Each path below is one point turned by a fixed rotation once a step. After each direction that follows a path, write how fast that rotation turns it, in degrees each step (0 if it stays still).
Each turn is a multiple of 5 degrees from 10 to 175, or 0.
Each row of a path follows its step; steps can be skipped.
path 1
step 0: -1.38 6.59 0.90 -0.12 -2.58 -0.62 1.50 -1.02 -0.78 -0.26 -0.78 1.05 1.55
 0.22 -0.10 0.38 1.53 -2.35 0.09 1.18 -0.49 -1.18 -1.56 -1.74 4.44 -1.64
 -2.06 -3.07 2.28 1.58 0.15 -1.96 -0.21 -0.15 -2.93 -2.15 1.99 -0.30
 -0.11 -2.28 0.57
step 1: 2.73 0.21 -0.61 -1.47 -3.10 -0.22 -0.73 -2.10 2.48 -0.42 -0.36 -1.98
 -3.69 2.53 5.38 -1.71 -2.03 -0.56 1.61 -0.90 0.79 0.87 -0.97 -0.97 1.23
 -1.68 0.48 -1.19 1.98 -2.09 -1.94 1.00 -0.40 0.03 -0.79 2.58 -0.50
 -3.67 -1.65 2.41 1.72
step 3: 0.01 2.25 -1.76 -0.34 0.29 -0.59 -2.31 -0.97 1.50 0.72 1.24 -0.63 0.50
 -1.15 2.16 2.33 0.66 3.95 -1.20 -3.32 -0.71 -0.71 -1.65 1.67 3.24 4.09
 0.38 -2.04 0.46 2.82 0.42 -1.72 -1.91 -1.62 -4.40 1.45 1.53 -1.49 -2.78
 0.29 2.37
step 4: 1.55 0.37 -0.15 1.99 -1.49 4.12 -1.54 -0.65 2.32 2.34 1.19 0.18 1.36
 0.96 -0.62 1.26 -1.72 -1.50 1.59 -1.64 -1.83 0.18 -2.28 -6.64 -2.17
 1.22 -0.57 -0.18 1.45 -1.88 0.09 -0.14 2.39 -1.89 -1.67 -0.03 -1.41
 -2.47 1.77 2.85 1.34
step 5: 0.65 1.23 -0.82 3.57 0.76 2.18 -2.03 2.05 -2.75 -1.92 1.03 -1.87 0.52
 0.47 -0.47 0.06 4.08 -2.12 -2.80 -1.71 2.36 -0.53 -1.98 1.65 2.33 0.93
 2.89 -2.79 0.81 -1.59 -1.99 1.03 -2.87 -1.68 0.66 -2.27 -2.16 -2.46
 -1.57 2.02 -0.66
step 6: -0.07 0.64 0.71 0.64 -2.93 4.10 -1.10 0.13 2.37 -1.52 -2.64 -4.94 2.04
 -2.54 1.12 -0.51 -0.93 -1.94 2.75 -2.30 0.35 -0.45 -0.96 0.17 2.67 2.71
 0.56 -0.88 -0.03 -0.75 2.55 -3.22 0.07 -0.84 -0.72 0.39 2.76 1.34 0.87
 -3.08 0.35
step 7: 0.97 -2.46 1.82 1.06 -0.46 -0.36 -1.31 1.19 -0.90 -0.81 0.22 -2.90 0.63
 1.19 -0.01 0.10 -2.31 -1.52 0.80 2.25 -0.17 -3.13 -0.95 0.01 1.50 -2.29
 0.12 -1.21 0.63 1.10 0.58 0.53 -0.68 -0.71 -3.61 -1.77 -0.38 -3.13 3.98
 5.30 4.67
step 8: 1.36 -0.27 -1.29 -0.91 2.06 1.52 -4.35 -1.36 0.78 0.00 0.40 -4.11 0.59
 -0.28 -0.02 0.97 0.94 -3.63 -1.09 -2.30 0.30 0.74 -2.59 1.26 3.09 -2.11
 -0.84 4.05 -0.17 1.44 2.72 4.33 0.22 -1.32 2.25 0.71 -0.78 0.85 -2.48
 0.58 -0.83
step 10: -1.49 -0.60 1.82 -1.23 1.15 -1.47 -3.54 -1.57 -0.83 3.87 -0.58 -3.47
 0.86 0.41 -3.48 -1.25 3.47 0.13 2.44 -0.34 -0.10 -0.38 -2.95 -3.67
 -0.15 0.45 -0.56 0.74 1.60 1.51 -1.15 -1.46 -3.14 0.61 0.05 0.77 -2.57
 -1.17 1.36 -0.39 2.97
step 13: -0.32 -1.31 1.18 2.01 0.19 -3.50 1.97 1.36 2.21 1.00 -1.47 -0.90 1.25
 2.33 0.14 2.57 2.00 -2.50 1.75 -3.50 0.70 -1.40 -1.53 -0.38 -0.54 -0.76
 -2.70 0.42 -1.72 0.38 1.37 1.58 -2.38 4.15 -2.86 2.01 1.11 1.63 0.47
 -0.47 4.62
Directions:
-0.64 0.79 -0.52 0.04 -0.06 -0.55 0.62 0.43 0.63 0.14 0.74 -0.55 -0.39
 -0.25 1.33 -0.57 2.06 -0.61 -0.30 -0.05 0.21 -0.95 0.13 -1.33 -1.03
 0.03 -0.33 -0.45 0.48 -0.44 0.53 1.02 -0.61 -0.87 0.13 0.05 0.16 -0.17
 0.94 -0.45 -1.02 : 80
-1.42 -0.32 0.55 0.64 0.19 -1.07 -0.43 -0.33 -0.05 0.58 -0.54 0.35 1.45
 -0.22 -1.29 0.84 0.34 -0.24 -1.32 0.21 1.16 -0.72 0.25 -0.03 0.43 -0.94
 -0.19 -0.44 0.37 -1.12 -0.37 0.99 -0.10 -0.45 0.58 0.42 -0.49 -0.16
 -0.43 -0.31 1.06 : 135
0.09 0.65 0.33 0.03 0.05 0.95 -0.02 0.67 0.42 -1.11 -0.91 1.02 -1.35
 -0.99 0.46 -0.10 1.15 -0.01 0.13 -0.64 -0.35 0.04 -0.27 0.13 -0.46
 -0.54 0.77 0.76 0.13 -0.50 -0.30 0.75 0.55 0.33 1.25 -0.73 -0.33 0.03
 -0.66 -0.05 1.95 : 100
0.43 -0.33 -0.48 -0.02 0.53 -0.38 -0.09 0.65 0.87 -0.19 -0.31 -0.88
 -0.14 0.57 0.53 0.32 -0.23 1.16 -0.08 0.80 -0.52 0.01 -0.71 0.69 0.39
 -1.72 -1.29 0.44 0.14 -0.30 0.11 0.97 0.06 -0.12 0.26 0.26 2.46 0.06
 -0.03 0.53 0.26 : 60
0.97 -0.46 -0.43 1.49 0.75 0.57 0.12 0.48 0.11 1.18 0.21 0.41 -0.34
 -0.43 0.49 1.26 0.76 -0.29 -0.56 -0.87 -0.46 0.39 1.02 0.20 -0.23 -0.33
 -0.49 0.55 0.22 -0.55 -1.52 -1.52 -0.39 -0.17 -0.60 1.07 0.26 -0.40
 0.42 -0.52 0.18 : 40
path 2
step 0: -0.46 -0.57 -2.04 3.35 4.46 -1.60 -1.97 -2.44 -4.86 -1.01 0.42 4.52
 -2.66 1.29 -2.88 -2.72 1.84 -1.99 0.69 -1.08 0.81 -1.15 0.42 0.53 -0.67
 2.19 -0.61 -2.36 2.19 -2.26 2.75 -3.61 2.56 -2.51 1.44 2.64 -0.23 -3.50
 -0.03 0.81 -0.92
step 1: 2.69 0.33 2.78 4.71 2.33 -3.05 1.74 0.05 -4.52 -1.41 -3.39 -0.23 -1.46
 0.87 2.08 0.70 -0.59 0.21 -0.40 -2.67 -1.38 -0.26 1.94 3.65 1.03 1.79
 -0.99 -1.28 -0.01 -1.82 3.48 0.02 5.19 -5.10 0.45 -0.42 1.95 -1.59 2.37
 0.06 -0.50
step 2: -0.33 -2.76 -1.32 2.47 3.94 -1.76 -0.03 2.37 -0.67 -1.39 -5.02 0.26 1.23
 -2.34 2.70 3.35 -1.99 -0.88 2.72 0.32 -2.41 0.54 1.51 0.80 -0.15 0.92
 -1.62 0.30 -5.56 -0.21 1.85 -0.74 3.21 0.29 1.99 -2.22 -0.25 0.77 2.99
 0.87 -5.27
step 3: 0.04 -1.87 -0.49 1.90 3.39 -0.36 -3.43 0.57 0.20 -0.82 -0.62 0.54 1.97
 -3.66 -0.94 -1.51 1.34 -4.18 5.38 2.01 1.09 -1.86 0.41 2.72 -2.97 -0.28
 -0.20 -4.04 -3.35 -1.34 -3.15 -2.98 2.49 1.09 2.82 -0.99 2.51 -1.97
 -0.06 -0.03 -2.84
step 4: 0.97 0.17 -1.53 4.08 0.08 -4.44 -3.75 2.68 -0.94 -4.11 0.05 -1.70 -0.34
 0.56 2.09 -2.52 1.51 -0.98 1.51 -3.42 0.00 -2.15 -0.61 1.77 -0.30 0.83
 2.43 -4.11 2.45 1.07 -1.84 -1.51 2.65 -0.04 3.85 2.24 4.43 -0.59 -1.01
 1.40 0.20
step 5: 0.19 -2.00 -2.00 0.86 4.72 -3.36 -5.00 0.79 -3.04 -1.30 -0.45 -0.27
 -1.07 -0.85 2.82 0.44 -2.14 1.63 -1.58 -6.13 -1.44 -1.11 3.21 -2.80
 1.32 -0.33 1.00 -0.50 -1.00 -0.20 2.36 2.08 1.13 -0.53 3.99 3.18 1.13
 -1.76 2.20 0.89 -0.40
step 7: 0.12 -0.14 -1.74 2.98 4.59 -2.38 2.44 -2.58 0.73 -3.22 -1.38 -0.82 -1.81
 0.79 0.13 -1.50 1.98 -0.93 5.20 -0.54 -0.81 -0.48 2.95 3.61 1.74 1.72
 -0.32 0.76 -1.66 0.08 -0.02 -1.02 3.68 -0.24 0.98 0.67 1.29 2.22 -6.31
 -0.83 -2.88
step 8: 1.59 0.28 1.58 0.93 4.51 -5.51 -1.58 -1.73 2.20 -3.81 -2.24 -1.92 -0.09
 -0.92 -0.61 0.09 -0.09 0.53 5.08 -0.96 1.73 -2.25 0.13 0.28 3.03 -0.25
 -0.46 0.28 -2.50 -0.36 -1.71 -1.95 3.47 -2.49 1.94 4.74 -1.69 0.46 2.33
 1.52 0.81
step 9: 0.86 -4.98 0.70 2.53 0.85 -3.67 -2.38 -2.20 1.38 -0.94 -3.33 -1.59 -1.04
 -2.59 1.19 0.97 -1.26 -0.47 -1.12 1.24 0.06 -2.21 2.98 0.54 0.39 -2.69
 -3.50 -1.69 1.91 0.32 -0.44 -3.53 1.21 1.68 4.75 1.78 0.77 -1.94 2.79
 4.93 0.64
step 13: -0.90 -0.76 1.13 3.57 -0.04 -3.33 1.53 -3.73 -1.53 -0.43 -0.30 0.13
 -2.36 -1.93 -2.24 -2.23 -0.03 -0.83 -1.42 -2.76 3.22 -5.24 4.58 3.61
 2.89 0.13 -0.82 1.52 -1.83 -1.64 -0.72 1.80 3.55 -1.76 3.29 -2.26 -0.20
 0.26 0.03 2.36 1.71
Directions:
0.55 0.22 0.60 1.27 0.09 0.94 -0.37 -0.71 0.33 -0.11 -0.69 1.36 0.11
 -1.04 0.06 -0.23 -0.29 -0.06 -0.69 -1.19 -0.57 -0.03 -0.15 0.55 -0.81
 0.20 -1.29 0.15 -1.30 0.50 -0.54 0.25 -1.31 1.37 -0.09 -0.39 -0.23 0.75
 -0.63 -0.35 -0.12 : 95
-1.02 1.18 -0.06 -0.70 0.02 -0.03 -0.10 -0.01 -1.45 -0.03 -0.68 -0.02
 -0.27 -0.25 0.17 -0.43 0.69 0.05 -0.78 -1.29 0.41 0.83 0.27 -0.71 -0.35
 -0.75 0.40 -0.92 0.47 0.15 0.85 0.58 0.42 0.48 0.41 0.12 -1.64 -0.63
 -1.65 -0.41 0.15 : 60
-0.07 -0.04 -1.48 0.60 -0.96 -0.81 0.20 0.48 0.76 -0.67 -1.29 -0.46
 -0.73 0.71 0.65 0.87 0.29 -0.47 -0.97 0.09 -0.19 0.96 -0.56 0.42 -0.17
 -0.06 -0.55 0.23 1.43 1.30 0.12 -0.83 0.20 0.68 0.03 -0.78 0.28 0.80
 -0.31 0.69 -0.41 : 145
-0.31 0.35 0.73 -0.09 1.02 -0.13 0.34 0.39 1.66 -0.81 0.15 1.06 1.82
 -0.94 -0.99 -0.34 0.78 -0.21 -0.92 -0.25 0.37 -0.37 0.11 0.20 0.32 0.13
 0.68 0.27 1.57 0.63 0.07 0.24 -0.09 -0.67 0.91 -0.20 -0.25 0.07 0.10
 0.40 -0.82 : 80
0.21 0.02 1.11 0.58 -0.60 -0.30 -0.02 -0.13 0.45 0.36 -1.01 -0.95 -0.29
 0.98 -0.50 -0.03 0.28 0.45 -1.62 -0.88 0.09 -1.11 -0.52 -0.59 0.31
 -0.16 -0.50 -0.08 -0.54 0.95 0.48 0.17 0.39 -0.32 -0.05 1.68 0.43 -1.06
 1.10 -0.78 -0.66 : 95
-1.16 -1.30 -0.16 -0.49 0.77 0.95 -0.83 -0.52 0.11 1.32 0.15 0.00 -0.35
 0.00 -0.27 -0.17 0.29 -1.30 -0.22 0.42 0.67 -0.83 0.45 1.05 -0.53 -0.34
 -0.27 0.07 0.56 0.71 0.25 -1.29 -0.15 1.03 -0.74 -0.19 -0.79 -1.34 0.50
 0.25 -0.18 : 115
path 3
step 0: -1.56 0.04 -1.72 0.84 1.10 -2.01 -0.39 -0.58 -1.93 -0.27 -1.15 4.32
 -0.08 -0.80 -0.76 3.60 0.27 -2.34 -7.26 0.28 -0.98 1.29 -4.28 2.52 0.43
 -2.96 4.77 3.73 -1.05 -0.08 3.53 -3.09 -1.32 -0.24 0.93 -0.87 0.49 2.25
 3.87 0.29 -2.82
step 1: 1.17 -2.76 -5.51 2.25 -0.33 0.41 4.35 -3.44 2.96 -4.25 2.32 2.89 0.66
 3.56 -0.86 -4.24 0.76 2.81 0.02 0.74 -0.96 1.53 1.70 0.47 3.18 -1.48
 -0.77 1.34 0.43 2.69 3.04 -1.84 -1.78 -0.93 0.78 -2.61 -2.17 -2.97 0.89
 -2.94 -0.08
step 2: -1.66 1.46 -0.74 -1.18 -1.87 -3.09 -1.10 -2.66 3.23 -3.50 2.12 -2.31
 1.11 2.80 1.96 2.59 1.92 -2.30 -2.24 2.95 0.00 -4.80 -0.63 -1.78 0.82
 0.44 -1.58 1.00 0.67 1.58 -3.76 6.93 2.17 -1.02 -0.80 -1.73 -2.74 0.03
 1.44 -3.22 0.72
step 4: -3.34 -3.13 -0.73 3.51 4.82 3.51 -1.62 2.80 1.61 -1.35 -1.16 -0.35 -2.18
 -1.48 -2.89 3.79 -2.35 -1.17 -1.45 1.08 -4.80 -0.57 1.75 -3.05 0.46
 -1.45 1.12 0.21 -1.13 -2.40 3.08 -2.28 0.14 0.96 -4.16 1.88 -0.49 0.71
 1.74 -4.29 0.73
step 7: 5.98 2.25 0.87 1.04 1.03 1.92 4.47 0.76 1.54 -1.73 3.91 -1.80 1.15 0.53
 -0.26 3.82 0.21 -1.62 -0.57 2.67 2.44 0.48 2.17 -6.96 0.99 -0.32 -2.50
 2.78 -0.44 -0.34 -2.69 2.29 1.43 0.50 0.34 1.86 -3.67 -1.82 -2.22 -0.31
 -1.30
step 9: 1.61 -4.48 0.98 2.59 1.07 2.39 -0.62 -1.19 1.06 0.38 -1.47 -5.07 -0.87
 -0.87 1.36 -1.92 -2.60 -0.55 4.00 -0.94 -3.78 0.11 3.74 0.65 2.71 -3.08
 -4.28 -1.31 -1.34 -2.67 3.36 -2.82 -0.90 3.88 0.84 -3.80 1.74 -0.27
 1.48 -1.82 -0.72
step 10: -1.13 -0.40 2.64 -3.06 -0.42 0.12 -2.80 -2.04 -1.53 -1.30 -2.14 -0.30
 -0.52 1.55 4.50 5.47 5.70 -0.46 2.27 2.11 -1.01 -0.09 0.99 -1.48 -1.39
 -3.76 1.37 2.62 -3.62 0.93 -1.80 -2.63 1.38 3.13 -0.36 -0.96 -1.87 3.45
 2.58 1.08 3.89
step 11: 2.23 3.72 3.25 -0.20 0.27 0.12 0.26 -2.25 -2.01 0.13 -0.87 5.85 -0.96
 1.62 -0.37 -1.83 2.10 -2.50 -1.26 -0.42 2.22 4.13 0.01 -3.08 4.02 -0.64
 -2.30 1.85 -0.07 3.10 -0.04 -4.17 0.47 0.92 4.72 2.01 -0.68 -0.25 -0.27
 1.38 -4.82
step 12: 3.50 -2.11 -1.10 -0.65 3.38 0.96 2.28 2.11 -2.07 -3.54 7.21 0.51 0.39
 -0.68 -2.91 1.37 0.61 -4.88 -0.08 2.40 -2.82 2.92 -1.31 -0.59 -1.04
 0.83 -0.17 0.03 2.68 1.33 3.24 1.54 3.25 -1.22 1.75 -2.17 -1.65 1.79
 1.26 -3.14 -1.37
step 13: -0.11 0.72 -1.89 1.88 -2.64 1.01 4.13 -0.91 1.27 0.86 -0.91 -3.23 2.18
 4.48 0.75 -0.47 -0.28 -4.05 -0.53 3.16 1.25 1.14 0.60 6.32 -2.58 -1.43
 -2.94 1.54 -2.14 -3.30 -0.85 3.33 -0.94 2.43 1.98 -3.43 -1.47 -1.55
 3.72 0.89 -1.03
Directions:
0.47 -0.44 0.22 -0.77 0.60 -0.98 -0.56 0.59 -0.26 0.29 -0.74 1.16 -0.11
 0.25 -0.80 -0.23 0.00 -0.04 -0.40 -0.13 0.35 -0.58 1.37 -0.64 -0.52
 -0.56 0.55 0.91 -0.20 0.12 -1.62 0.67 0.94 1.01 0.84 -0.15 0.48 0.04
 -1.60 -0.67 -0.35 : 90
0.70 0.19 0.22 0.72 0.11 1.81 -0.82 -0.41 -0.45 0.35 1.58 -0.07 -0.02
 0.52 0.68 0.74 0.35 0.06 -0.69 0.19 0.34 -1.51 0.13 -0.59 0.28 0.64
 0.56 -0.34 0.22 -0.56 0.65 0.22 -0.18 0.40 0.15 -1.08 0.35 0.83 -1.19
 -1.05 0.67 : 140
-0.03 -1.04 0.50 -0.13 -0.39 0.35 0.14 -1.44 0.14 0.96 0.06 -0.70 0.84
 0.85 -0.77 -0.30 -0.11 1.35 0.42 -0.52 -0.11 -0.02 0.71 1.14 -0.51
 -0.06 0.37 0.81 -0.30 0.35 -0.08 0.12 0.76 -0.45 -0.17 -1.05 0.62 -0.29
 1.55 -1.47 0.07 : 90
1.00 0.00 0.45 0.57 -0.67 0.03 -1.83 0.94 -0.15 0.25 0.69 0.25 -0.34
 -0.20 -0.76 0.11 -0.20 -0.14 -0.59 -0.03 1.04 1.01 -0.31 -0.65 -0.46
 0.86 -0.81 0.01 0.88 -0.66 -1.23 -0.94 0.88 -0.68 -0.65 -0.07 -0.75
 -0.34 1.12 -0.43 -0.25 : 85
0.01 -0.77 -0.78 0.87 0.94 0.65 1.06 0.87 0.17 0.01 -0.07 0.48 0.39 0.99
 0.32 0.14 0.76 0.69 0.60 0.20 -0.06 0.26 -0.11 -0.18 -1.19 -0.42 0.05
 -0.18 -0.92 -0.77 0.07 -0.51 1.26 0.33 -0.86 -0.18 -1.78 -0.93 -0.57
 0.21 1.12 : 125
